(in the rows, 128 means zero)
Each path below is one point turned by a fixed rotation once a step. After each direction that follows a path, write how fast that rotation turns it, in deg/step (0 if it stays still).
Each turn is a multiple of 5 degrees from 10 to 175, or 0.
Each row of a path follows its step; steps can be skipped.
path 1
step 0: [128 126 135 119 127 134 131 130 120 132 130 134 132 122 122 131 130 124
 142 135 129 139 122 127 118 131 123 118 131 129 126 134 121 125 123 132
 142 130 132 128 116 128 123 118 129 129 131 128 128 119 129 136 128 123
 130 136 130 123 127 133 134 127 117 121 144 129]
step 1: [121 128 123 133 117 131 120 134 126 128 120 126 133 129 132 123 121 126
 140 127 121 131 125 114 115 139 129 114 127 127 134 130 130 123 130 138
 137 123 135 131 115 124 127 123 130 134 129 129 126 126 131 135 133 123
 134 135 132 129 128 130 134 125 125 126 126 119]
step 3: [122 125 129 130 127 123 130 125 123 119 131 126 135 125 124 140 127 127
 114 129 132 140 124 129 117 122 115 123 126 131 139 126 123 129 121 135
 134 133 138 137 129 125 117 131 130 123 129 132 126 120 130 124 127 120
 129 131 136 137 139 134 125 131 129 135 132 120]
step 4: [124 128 130 135 120 123 126 129 130 122 128 127 128 127 129 137 133 133
 126 123 120 138 122 126 130 126 130 131 116 136 142 129 130 118 121 135
 134 132 140 126 117 125 120 125 121 127 128 132 127 132 135 123 117 123
 140 134 124 130 137 131 126 141 130 132 133 131]
step 5: [132 128 123 131 120 122 129 132 131 136 133 132 129 133 136 130 120 130
 125 123 136 139 135 125 128 124 127 132 124 136 135 138 127 121 123 119
 127 123 130 130 115 131 118 118 133 128 133 132 125 135 128 129 117 128
 139 126 117 121 133 134 132 132 126 135 140 121]
step 6: [125 126 132 131 121 124 130 132 119 129 130 128 132 127 133 127 120 122
 125 122 127 138 138 121 129 112 129 124 135 124 129 128 132 137 132 131
 137 120 129 126 129 127 117 120 144 129 127 126 117 140 130 123 123 128
 133 128 129 120 139 129 131 131 128 130 135 119]
step 8: [135 129 125 122 127 133 128 124 130 119 134 131 136 127 135 133 137 123
 142 125 145 127 133 126 126 130 118 123 124 124 124 135 116 123 126 135
 134 130 135 125 129 127 128 111 134 135 127 128 127 128 131 121 125 120
 138 131 126 133 127 125 127 125 128 130 138 122]
step 9: [122 125 135 132 120 127 131 133 122 124 126 125 129 125 127 124 123 125
 142 124 131 123 130 131 127 133 123 115 123 130 124 138 123 125 125 138
 149 131 130 128 130 131 135 113 135 126 136 133 128 123 127 124 126 122
 139 126 125 127 133 129 138 134 129 123 128 126]
step 10: [127 127 126 129 124 132 120 129 120 134 136 123 133 130 133 131 110 131
 140 140 123 128 127 129 127 132 124 121 122 120 127 132 125 127 128 131
 139 127 140 138 125 136 123 125 130 127 130 132 126 119 125 132 130 125
 135 130 128 125 135 146 133 129 132 121 128 132]
step 12: [123 126 128 129 114 112 112 131 123 132 123 126 128 132 116 144 134 122
 125 132 133 131 129 127 122 128 121 116 119 132 135 130 122 131 122 134
 131 123 132 125 118 128 129 126 122 126 134 133 120 130 124 122 126 125
 126 131 128 131 132 131 122 134 123 128 129 128]
[128 130 126 130 129 127 130 128 128 125 130 131 127 129 129 127 129 126
 123 127 125 128 128 127 128 129 128 130 127 129 131 130 126 127 124 129
 128 124 128 129 127 127 130 130 128 127 128 126 125 128 128 129 130 128
 127 130 128 127 130 129 127 128 127 129 128 129] => 35
[128 126 129 130 129 126 126 128 128 128 129 127 127 130 127 128 129 131
 124 128 127 129 129 126 129 124 128 130 129 128 130 128 126 125 129 125
 129 130 129 130 129 131 128 127 129 130 128 128 129 131 131 129 127 128
 128 130 127 128 129 124 129 126 126 129 128 127] => 35
